Each row is where one point has got to under a steady rotation. How many ticks took it there?
The counts run from 0 to 353.
[-3.44  2.05 -0.78 -1.46 -1.74  0.48 -1.91  0.53  0.47 -2.89  1.15 -2.57
 -1.85 -0.01 -0.28 -0.78  0.19 -0.56  0.97  2.40  1.61 -1.82 -0.87 -2.45
 -0.24  1.45 -0.74 -1.47  2.37 -1.97  0.10  0.50  0.10 -0.40  0.96  1.88
 -0.49 -0.12 -2.32  0.55  1.41  1.01  0.13 -2.17 -2.36  1.12  0.52  0.79
  2.27 -0.93  1.74  1.03 -0.79  1.21]
110
[ 3.11 -2.00 -0.90  0.27  0.82  2.04  1.90 -0.27  2.73 -0.80 -0.59  0.13
  0.08  1.11 -0.76 -1.41 -1.60 -0.23  1.09 -0.10  2.76  1.91  1.47 -1.72
  1.27 -1.96 -2.33  0.59  0.78  1.64  0.01 -0.28  0.69 -2.56 -0.04  0.08
  1.55  0.09  1.66  1.07  1.04 -3.88  0.00  0.80 -0.60  0.15  1.54  1.09
  0.53 -0.86  3.13  0.74 -0.90  0.60]
180
[-2.96  2.01 -1.75 -0.64 -2.16  0.93 -1.31  0.73  1.41 -2.39  0.53 -4.18
  0.14 -0.52  0.37  1.10  2.15 -1.94  0.69  1.14  0.39 -0.63 -1.44 -1.88
 -0.78  2.57  2.31 -1.98  2.50 -0.57 -1.28  0.88 -1.20  1.06 -1.13  2.06
 -1.04  0.14 -0.40  2.45  0.02 -0.46 -1.13 -1.57  0.30 -0.89  0.13 -1.15
  1.57 -0.62  1.58 -0.52  0.04 -0.07]
205
[-3.14 -0.13 -1.55  0.19 -0.05  0.51 -1.30 -0.30 -1.98 -2.13 -1.84 -0.82
 -1.40  1.64 -0.98  1.04 -0.60  2.15 -2.94  2.33 -1.06 -3.78 -1.51  0.03
 -0.87  0.42 -0.16 -1.67  0.75 -0.01 -1.20  2.69 -0.31  1.09 -1.16  0.56
 -0.29 -0.17 -0.60 -2.69 -1.36  2.63  0.05 -0.35 -2.58  0.43 -0.76  1.31
 -1.45  0.95  0.42 -0.06  0.50  1.63]
165
[-0.19 -2.93  1.72 -0.96 -0.19 -0.61  1.27  1.31  3.70 -1.50  0.09 -0.41
  0.66  0.46 -0.18 -1.80  0.25 -2.20  0.11 -1.31 -0.10  0.96 -0.30 -2.24
 -0.78 -1.20  0.41 -0.59 -1.95  0.45 -1.27 -1.26  1.99 -0.65  0.70  0.89
 -1.03  3.15 -0.01  3.70 -1.93 -1.79  1.88  0.46  1.71  0.45 -0.21 -2.55
  0.34  0.66 -2.75 -0.58 -1.40 -1.27]
76
[ 2.71  0.39 -0.10  2.69 -0.27 -0.95 -0.09  1.43 -3.70  3.37  0.44 -0.02
  0.49  0.93  0.76 -0.86 -3.71 -0.61 -1.89 -1.29 -0.62  1.63 -0.36 -1.38
  1.59 -0.59  0.27  2.16 -2.43 -0.18  1.03 -0.78 -2.03 -0.14  1.05 -1.45
 -2.96  0.06  0.41 -1.44  0.88  1.23  1.65 -1.84 -0.75 -0.73  1.24 -1.58
 -0.59  1.26 -1.05  0.76  1.06 -2.26]
155
[-1.72 -2.65 -0.50 -1.19  0.81 -0.38 -0.09 -2.46 -0.44 -2.35 -1.98 -2.17
  0.55  0.01 -1.44  0.16  1.44  2.34 -2.48  2.76  0.61 -0.53 -0.30 -1.58
  0.45 -1.34 -0.26 -0.50  0.46  2.29  0.32  0.04  0.69 -0.67 -1.49 -0.26
  1.64 -0.37  1.75 -1.63 -0.81  0.35 -2.73  1.22 -1.53 -0.14  0.30  0.93
 -0.82  2.55  0.12 -1.84  1.53  0.94]
200
[-0.76 -3.50  2.28 -0.25 -1.45 -0.51  1.42  1.27  1.85 -1.39  0.43 -1.66
  3.00  0.58  0.21  1.78  1.91 -1.48  0.53 -1.40  0.28  0.39 -1.49 -0.44
 -1.39 -0.19  0.40 -0.02 -1.86  0.76 -0.89 -0.66  0.36 -0.29 -1.01  2.09
 -0.27  1.00  1.44  3.69 -2.43 -1.44  1.32 -0.08  2.34 -1.61 -1.09 -1.87
 -0.75  0.30 -1.66 -1.95 -1.56 -0.52]
301
[-1.41  1.10 -0.76 -1.02  1.97  3.12  0.85  2.47  0.11 -1.64  0.65 -1.68
 -1.37  2.04  0.49 -1.40 -3.31  1.00  0.42  2.45  2.25 -2.10  0.25 -0.29
 -1.69 -0.23 -1.04  0.92  2.33 -1.17 -0.28  2.31 -1.93 -1.52  0.36  0.55
  1.24 -0.68 -0.55 -0.71  0.52  1.42 -0.36 -0.66 -2.31  0.75  0.23  0.15
  1.59 -3.18  2.12  1.18 -0.98  0.73]
279
[-0.13  2.24 -3.19  0.34 -0.41  1.68 -2.12  0.31 -1.86 -1.62  0.11 -1.09
 -3.81  0.09  0.80 -0.15 -2.13  0.25 -0.15  0.84 -0.33 -0.54 -1.53 -1.12
  0.43  1.30 -0.88  0.82  2.88 -0.55 -0.41  0.41 -1.07  0.42  0.87  0.12
  0.60 -1.38 -0.17 -2.07  2.23 -0.75  0.13 -1.72 -2.21 -0.29  2.25 -1.17
  1.48 -1.08  2.79  2.35  1.40 -1.07]
118
[-0.63 -2.06 -1.35 -0.40 -1.62  0.88 -0.65 -2.15  2.11 -3.31 -3.00 -2.42
  0.86  0.10  0.89  1.58  1.71 -0.27 -0.51  0.15 -0.71 -0.61 -1.11 -1.21
  0.77 -0.30  0.63 -3.24  0.85  2.62 -1.63  1.51  1.61  1.67 -2.06  1.97
  1.86 -0.04  1.09  1.58 -1.33 -2.71 -0.44  1.33 -0.13 -1.63 -0.50 -1.21
  0.11  1.25  1.49 -1.79  0.86  0.27]
39
[-3.44 -2.09  1.55  0.05  1.70 -2.06 -0.22  2.22 -1.15 -1.36  0.17 -2.03
  1.12  3.17 -0.39 -2.12 -0.31  0.42 -2.59  0.34  0.54  0.03  0.95 -2.90
 -1.27 -0.09 -0.03  2.18 -0.07 -0.57 -0.29 -0.50 -1.80 -1.77  0.42  1.77
 -1.14  1.51  1.18  0.48 -0.37  3.00 -0.71  0.67 -0.61 -0.28  0.76 -1.39
 -1.08 -0.45 -3.75 -0.90  0.02 -0.76]
108
[ 1.58  4.58 -0.78  0.12 -1.35  2.65  0.19  0.99 -0.60 -0.23  0.29 -1.32
 -2.67 -0.80 -0.12 -0.16 -3.90 -1.05 -0.05  0.38  0.65  0.35 -1.59  0.34
  0.99 -0.50  1.00 -1.28 -0.38 -1.59  0.60  1.41 -1.44  0.72  0.92 -0.43
  0.26 -2.25 -1.92  0.55  2.32 -0.13  1.73 -1.60 -2.90  0.66  1.86 -0.39
  2.15  0.11  1.89  1.35 -0.01  0.18]
185
[-0.68 -0.66 -0.30 -2.05 -1.17  0.66  0.85 -2.53  2.97 -3.75 -1.06 -2.16
  0.05 -0.85 -0.98  1.15  2.09 -0.43  0.02  0.29 -1.02  0.66 -0.59 -1.53
  0.52 -1.31 -0.34 -1.08  1.92  1.51 -1.26  1.31  1.02  0.15 -1.38  1.75
  1.73 -0.68  0.26  1.47  0.90 -4.05 -0.24  1.64 -0.31 -1.27 -0.39 -0.82
 -0.61  0.93  2.68 -0.53  0.83  1.03]
236
[ 0.30  2.97  0.08  0.74 -1.08  1.49  2.37  0.77 -1.23 -0.15 -0.90 -1.57
  1.14  1.13 -2.46  1.23 -2.33  1.72 -1.62  1.39  0.07 -2.21  0.06  1.67
 -0.61 -1.68  0.04 -3.27 -0.36  0.31 -0.17  3.34 -0.39  0.02 -1.39 -1.24
 -1.40 -1.24  0.00 -0.81 -0.65  0.35  0.73 -0.15 -1.70  1.06 -0.92  1.28
 -0.45  0.47  1.49 -0.17 -1.69  2.87]
129
[-2.44  0.71  0.51  1.50 -1.56 -1.68  0.97  1.84 -1.43 -0.45  1.94 -2.25
  1.67  2.23 -4.04 -1.17  1.08  2.13 -1.49  0.90  1.05  0.50  1.46 -2.01
  0.68  0.49 -1.97 -0.72  0.43  0.04  0.43 -0.11 -1.97 -1.72 -0.18  0.67
 -3.46 -0.07  2.01 -0.60  1.35  0.89  0.16 -0.66 -0.58  0.34  1.67  3.10
 -0.81  1.85 -0.87 -0.06 -1.71  2.12]
6
[ 1.74  1.04 -0.42 -2.73  0.57  3.28  1.44 -0.81  2.47 -2.03 -0.40  0.49
 -1.58 -2.25  0.18 -0.80 -1.29 -1.84  0.52  1.21  0.91  1.16  0.98 -1.38
 -0.35 -2.69 -0.24 -1.00  0.56 -0.24 -0.18  1.03  0.68 -1.29  0.56 -0.32
  1.82 -1.07 -2.00  1.32  1.31 -2.49  0.80  0.01 -2.03  0.79  0.28 -0.53
  1.94 -1.13  3.29  0.35 -1.10  0.84]
19
[ 0.23  0.40  1.73 -1.06 -0.24  0.72  2.07  3.73 -2.74  1.95  2.40 -0.27
 -0.47  1.59 -0.82 -1.08 -3.15  0.31 -0.79  0.14 -0.02 -1.07 -0.78  2.57
 -2.03 -0.49  1.03  1.83 -0.08 -0.50  0.32 -1.65 -2.60 -0.81  0.26 -2.43
 -2.07 -0.07  0.79 -1.86 -1.53  1.60  0.40 -1.43  0.96  0.95  0.29 -3.01
 -0.05 -2.08 -1.02  0.22 -0.47 -1.07]
25
[ 2.97  1.07 -2.34  1.37 -1.87  1.04 -1.14 -1.55 -1.15  0.52 -2.05  0.63
 -1.84 -1.48  0.00 -1.26 -3.31 -0.68 -1.80 -0.65 -0.90  0.61 -1.28  0.19
  2.51 -0.35  0.46 -1.35 -0.86  1.74 -1.10 -0.59  0.42  1.83  0.20 -1.16
 -0.07 -0.16  0.03 -1.56  0.14 -1.64  1.26 -1.21 -2.05  0.09  2.08 -2.53
  0.25  1.32  0.95  1.70  2.68 -0.79]
351
[-2.20 -0.29  1.73 -1.32  0.77 -0.01  1.56 -1.60 -3.09 -0.34 -1.74  0.67
 -0.81  0.37 -0.69  1.22 -2.82  2.76 -2.04  1.02  0.22 -1.18 -1.51  0.52
  1.28 -2.98 -2.52  0.72 -1.14  1.13  0.59  0.48 -0.76 -1.00 -0.43 -2.09
  1.40 -2.00 -0.06 -3.61 -0.44  0.72 -0.34  0.54 -3.15 -0.74  1.51 -0.04
 -1.45  0.29  0.07 -0.56  1.77  1.96]
192
[ 0.19 -0.51 -1.50 -1.07  0.51  2.30 -0.18  0.64  2.87 -3.02 -1.45 -2.31
  0.10 -1.71  2.67 -0.27 -0.13 -2.88  0.55  1.54  0.69 -0.14 -0.36 -2.28
 -1.49 -0.23  1.13 -2.05  0.28 -0.75 -0.58  1.49  0.87  0.72 -0.36  1.69
  2.62  0.17 -0.85  2.93 -0.71  0.34 -0.28  0.16  0.01 -0.37 -0.48 -1.24
  2.50 -1.53  1.75 -0.74 -0.70 -1.83]
47
[ 1.01 -2.82  0.24 -0.86  2.07  1.14  1.17  0.51 -1.03 -0.09 -1.14  1.80
 -1.68  1.91 -0.13 -1.03 -4.16  2.39 -0.42  0.53  2.34 -0.56 -0.54 -0.29
  0.66 -1.76 -3.62  2.50 -0.04  1.15  0.37 -1.24 -0.54 -2.15  0.31 -1.60
  2.41 -0.48  0.86 -2.18 -0.24 -1.03  0.19 -0.03 -2.38 -0.18  1.42 -0.63
 -0.11 -2.02  1.19  0.90  0.75 -0.04]
22
[ 1.65 -1.09 -1.72  0.23 -2.65 -0.82 -1.21 -2.85  1.85 -2.53 -0.83  0.87
 -0.05 -1.85 -1.38  0.69  1.10 -1.09 -1.51  0.45 -2.70 -0.46 -0.65 -1.87
  1.30 -0.54 -0.04 -2.44 -0.75  1.62 -1.15  0.81  2.60  2.04 -0.78  0.43
 -0.91  0.74 -0.40 -0.18 -0.35 -2.65  2.79 -0.57  0.30 -0.33 -1.11 -0.77
 -1.48  3.40  2.03 -0.03  0.62  0.33]
67
[-1.62 -2.08  0.75  0.63 -2.90 -1.00  2.23  1.73 -1.20  1.82  1.63 -1.74
  3.46  0.21 -1.64  2.19  1.90  0.54 -0.05  1.17  0.29 -0.36 -1.49  1.66
 -0.12  0.96 -0.28 -0.52  0.60  1.64  0.14 -0.88  0.12 -1.49 -0.93  0.13
 -3.83 -0.25  1.90 -0.76 -1.63 -0.67  0.19 -2.24  2.58 -1.21 -0.84  1.30
 -1.01  1.48  1.51 -1.37 -2.22  0.90]
262
[-2.19 -2.66  1.51 -0.72 -0.49 -2.09 -1.80 -1.15 -0.21 -4.13 -0.48 -0.04
  0.38  1.33  1.47 -0.75  0.45 -0.98 -1.40 -1.62 -2.72 -1.07 -0.55 -2.46
 -0.96 -0.16 -0.53  0.56 -0.73  0.16 -1.95  0.07  0.91  1.30 -0.31  2.14
 -1.07  2.11 -0.10  0.35 -0.74 -1.48  2.27  0.49  0.31 -1.51 -0.86 -3.31
 -2.26  0.34 -2.18  0.51  2.35 -0.69]
332
[-1.84 -2.84 -0.59 -1.94 -2.06 -0.68 -1.38 -0.35  1.68 -3.97  0.17 -0.21
 -0.32 -2.33 -1.05  1.14  2.69 -1.85 -0.81  1.38 -2.24 -0.45 -0.84 -1.63
 -2.01  0.45  0.14  0.89  1.66  1.03  0.17  0.11  2.20  0.50  0.52  1.52
  0.25  1.73  0.01  0.54 -0.40 -1.17  0.77 -0.36  1.86 -1.38 -0.93 -2.83
 -0.25  1.54 -0.63 -1.10  0.57 -1.75]
170
[-1.33 -0.02  0.48 -0.70 -1.08  1.75  0.95  1.50  2.65 -4.39  0.00 -2.20
 -0.38  0.48 -1.96  1.70  0.87  0.39  1.03  2.43  1.51 -1.20 -2.40 -0.78
 -1.38 -0.75 -1.51 -1.75  1.35 -0.67 -0.23  2.93  0.26 -0.51 -0.78  1.37
  1.97 -0.69  0.29  2.91  0.64 -0.84  0.42  0.11 -0.91 -0.31 -0.40  1.40
  0.59  0.19  1.59 -1.11 -2.53  2.31]
74
[-0.05 -1.81  0.02  0.21 -1.43 -0.36  2.67  0.81 -0.43  0.68  1.55 -1.26
  3.66 -0.21 -3.30  2.92  0.62  0.51 -0.64  0.81 -0.71  0.34 -0.29  0.88
 -1.78 -1.46 -1.02  0.85  1.27  0.96  1.57  0.91  0.29 -1.59 -1.33 -1.16
 -2.04 -1.17  1.83 -0.61  0.14 -0.97  1.07 -1.26  2.00 -1.55 -1.49  0.61
 -2.33  1.07  1.18 -1.58 -2.34  0.43]
65
[ 1.42 -0.49  1.29  1.95  1.34  0.09  0.96  1.45 -2.86  0.69  0.70 -0.85
 -0.32  3.63  0.67 -0.45 -3.33  0.75 -0.60 -1.74  1.03  1.23  0.38 -0.35
  0.35 -0.61 -0.91  3.93 -0.77 -0.58 -0.45 -0.32 -2.98 -2.35  0.69 -0.79
 -0.65 -0.23  1.45  0.01  0.70 -1.02 -0.05  0.11 -0.38 -1.39  1.33 -2.60
 -0.36 -1.29 -0.78  1.34  0.33 -1.56]
183
[-1.67 -4.92  0.72 -0.57  1.03 -0.87  1.24 -1.42  1.76 -2.47 -1.95 -0.05
  2.51  1.42  0.25  0.57  1.20  1.07 -1.37  1.50  1.51 -0.81  0.04 -2.84
  1.19 -1.83 -2.95 -0.81 -0.57  0.71 -0.52  0.87  2.32 -2.10 -0.23  1.51
  1.17  1.28  1.12  0.19 -0.92 -1.13  0.32  1.93 -0.77 -1.21  0.15  2.24
 -0.30  0.60  0.01 -2.07 -0.69  1.56]
105
[-0.13 -2.77  0.15 -1.90  0.36  0.09 -0.79  0.35  2.08 -1.08 -0.02 -0.83
  0.63 -1.06  3.76 -0.82 -0.61 -3.59  0.74 -0.53  0.54  1.00 -0.33 -2.75
 -0.52 -0.08  0.68  1.79  0.17 -0.61  0.45 -0.55  0.22 -0.32  0.73  1.72
  0.71  1.64 -1.56  2.86 -1.49 -0.84  1.31 -0.56  1.08 -1.22 -0.28 -3.94
  1.38 -1.76 -0.14 -0.46  0.85 -3.56]
48
[-2.74  2.92  1.55  0.20 -2.49 -0.79 -1.95 -0.55 -0.57 -3.51 -0.10 -1.98
 -0.88  1.48 -0.85 -0.29 -0.48 -0.28 -1.02 -0.79 -1.99 -0.68 -1.15 -2.62
  0.02  0.20  1.25 -2.14 -0.61 -0.90 -1.88  1.73 -0.83  1.41 -0.45  2.19
 -1.75  0.13 -0.87 -0.02  0.92 -0.75  2.11 -0.81 -2.39 -0.55  0.05 -1.21
 -1.34  1.06 -0.17  0.65  1.73  1.28]
71
[-2.18 -3.34  2.13  0.39 -1.61 -1.49 -1.34  0.36 -0.79 -2.35 -1.69  0.52
 -0.21  1.84 -0.19  0.05 -0.33  0.46 -2.34 -1.46 -1.53 -1.55 -2.28 -1.06
 -0.08  0.79 -1.46  0.56 -1.49  0.84 -2.22 -1.33  0.48  0.76 -0.04  1.45
 -0.14  1.79  1.01  0.82 -2.53  0.14  1.13  0.14  0.80 -1.65 -0.01 -3.17
 -2.14  0.98 -3.55 -0.34  1.63 -0.33]
135
[ 0.83  1.90 -2.50  0.46 -0.76  0.60 -0.63  2.16 -2.36  2.69  0.94 -0.53
 -0.62  0.23  1.36 -2.58 -2.60 -1.93 -0.69  0.09 -0.24 -0.43 -0.05 -0.51
  0.20  2.37  2.37 -0.38  0.06 -0.19 -0.17 -1.15 -1.84  1.05  1.12 -1.12
 -3.10 -0.02 -0.55 -1.59 -0.71  0.58  1.60 -2.91 -0.26  1.68  1.54 -2.00
  1.58 -1.13  1.02  2.37  1.38 -1.60]
316
[-0.31  2.82 -0.70 -2.43 -0.69  2.63 -0.20  2.50  1.07 -1.16  1.20 -0.55
 -2.65 -1.71  1.59 -1.34 -1.63 -2.72  1.27  1.43  0.20 -1.08 -1.04 -0.37
 -1.35  0.50  0.89  0.25  2.30 -2.22  0.21  1.17 -0.48  0.20  0.48  0.31
 -0.24 -0.68 -2.86  0.55 -0.35 -0.75  2.26 -2.03 -0.92  0.80 -0.65 -2.03
  1.76 -3.35  2.74  2.16 -0.58 -0.60]
280
